Rotation paths and how fast each direction turns (degrees per step)
Each turn is a multiple of 5 degrees from 10 to 175, or 0.
Each row of a path follows its step; steps can be skipped.
Rotation 1:
step 0: 47  -30  -21  -47  -33  6  3  0  -62  -5  -18  -9  21  -14  5  16  61  22  44  -7  -28  12  21  5  31  -18  9  -1  -10  9
step 1: -24  9  -3  -55  -19  11  11  -30  6  49  -10  -35  -13  -43  23  8  -21  17  17  -1  7  15  67  -20  4  8  -35  24  34  18
step 2: 1  1  -9  -10  22  47  -4  4  35  37  36  -51  -19  -7  -36  -21  -1  -26  38  8  14  10  -15  16  5  1  6  35  37  -63
step 3: -9  13  1  -13  8  47  -13  6  -23  43  -17  17  23  -17  -19  -63  29  -56  -31  7  -14  -3  -28  8  27  -47  28  -6  -11  12
step 4: -21  -57  21  -12  -60  -26  0  -13  -21  -23  -25  22  -35  -32  -28  -53  13  -28  -6  -10  14  -8  26  24  21  -6  -36  -20  -11  -2
step 5: 34  -30  -5  -24  17  14  28  -9  -19  -26  -16  2  13  -31  -5  33  68  -18  44  -28  -9  34  38  34  -9  32  -19  11  21  -5
step 6: -14  3  5  -32  20  28  1  24  12  35  -21  -14  -2  2  43  -5  -4  -9  -25  5  -4  26  67  8  -22  -15  -4  66  52  20
step 7: -18  -12  0  20  8  -1  -52  22  0  36  27  -26  -2  -20  -41  -23  -22  -11  -22  7  4  2  -25  52  -20  -20  -33  35  36  -54
step 8: 49  -15  8  -16  -4  -1  -56  -22  -25  13  -15  19  23  11  -54  -28  53  -20  -29  8  -30  19  -32  15  25  -29  13  8  -12  18
Directions:
17  -3  -3  25  7  -12  -9  -2  -7  2  4  -10  -7  2  0  -7  -8  -12  18  -1  -8  18  5  4  7  19  -6  -11  -1  -26 | 135
-8  -6  -5  3  1  20  -13  8  7  -4  20  14  -8  5  1  -2  7  -5  -2  15  -20  8  -4  -16  -7  -15  -26  -7  -11  -3 | 80
-13  -6  13  -4  13  0  18  -12  8  4  4  -2  -9  -21  9  -21  11  -10  17  0  10  0  -5  -17  -4  -5  14  -6  -15  -7 | 40
7  -7  -15  3  -2  -10  -5  -1  2  12  -1  8  9  -10  23  5  -9  8  28  1  -3  -5  0  -5  -18  -13  -6  24  12  -1 | 70
27  3  5  -5  13  9  1  -2  -8  10  -2  7  2  5  16  20  4  -19  -6  -6  -13  3  3  -3  15  -17  18  4  -14  1 | 135
10  -21  -4  -1  -28  -10  -1  -5  -10  14  -5  15  -5  -1  5  -3  14  -7  -7  7  -9  -12  -19  2  -10  19  6  -10  -7  4 | 80
Rotation 2:
step 0: -23  22  4  36  11  39  1  15  92  -6  9  -18  -8  9  -29  -25  -12  35  -27  43  28  -30  -17  38  -16  -4  -33  33  -6  -1
step 1: -57  -16  -32  45  -6  30  -23  5  41  23  32  -5  61  -3  23  -1  -23  21  42  30  -21  10  -22  2  -21  -42  -9  20  14  -38
step 2: -5  -10  -22  54  37  -21  19  15  47  -28  37  -5  72  19  -13  -12  30  -39  -25  -4  -20  -22  -13  9  -53  -15  -23  -19  18  -1
step 3: -9  39  31  54  24  16  9  26  89  21  38  4  -25  10  23  -27  4  10  -17  41  -1  -27  -18  6  -14  -6  -39  11  -1  26
step 4: -42  -4  -24  51  -23  -19  -27  -6  42  46  60  1  41  30  32  13  -3  24  43  40  -14  14  3  40  -12  -1  -9  12  -1  -22
step 5: 0  16  19  32  24  -45  8  11  58  -27  18  21  73  40  13  -14  15  -39  8  -19  -22  -22  -11  27  -49  3  11  18  15  -28
step 6: -8  26  39  28  40  -19  27  16  59  10  45  -13  -7  39  37  -12  4  33  -14  10  -20  -31  -31  -20  12  7  -51  47  11  8
step 7: -19  -23  -27  53  -19  -33  -5  -52  40  12  14  -19  18  44  49  -8  -19  28  21  48  -34  15  -4  36  -7  21  -23  25  -19  -9
step 8: 1  13  28  13  10  -53  -11  -15  46  -23  -8  9  62  20  53  -43  3  -34  32  -25  -32  13  -32  27  -31  -20  -15  -1  32  -1
Directions:
-9  8  15  18  -16  -3  6  9  -17  1  -3  -5  8  2  7  2  5  7  0  18  5  -5  7  -18  23  -19  2  5  20  -1 | 135
6  16  12  8  -14  -11  -4  1  0  18  7  6  -8  -7  0  -5  8  -7  11  -3  17  12  11  20  -7  -3  -6  -27  3  16 | 70
-16  15  4  -22  7  4  20  -6  6  -1  2  1  5  12  -2  -21  10  1  -13  -6  -1  -18  15  -13  -5  8  -1  -16  12  9 | 115
-9  1  -5  7  -10  13  10  -26  -9  10  6  2  8  5  -2  10  -13  12  26  4  -12  7  16  -14  -17  2  3  -5  -11  -2 | 120
-16  -8  -4  -1  -2  17  0  6  8  2  3  6  9  -16  -24  6  -5  0  -16  12  17  2  -12  -7  -10  -23  0  -19  -8  -1 | 25
18  -4  -7  -7  -11  2  3  -10  16  4  6  1  12  -10  2  -11  14  -3  5  -4  3  17  -4  -10  6  3  13  -8  19  -31 | 110
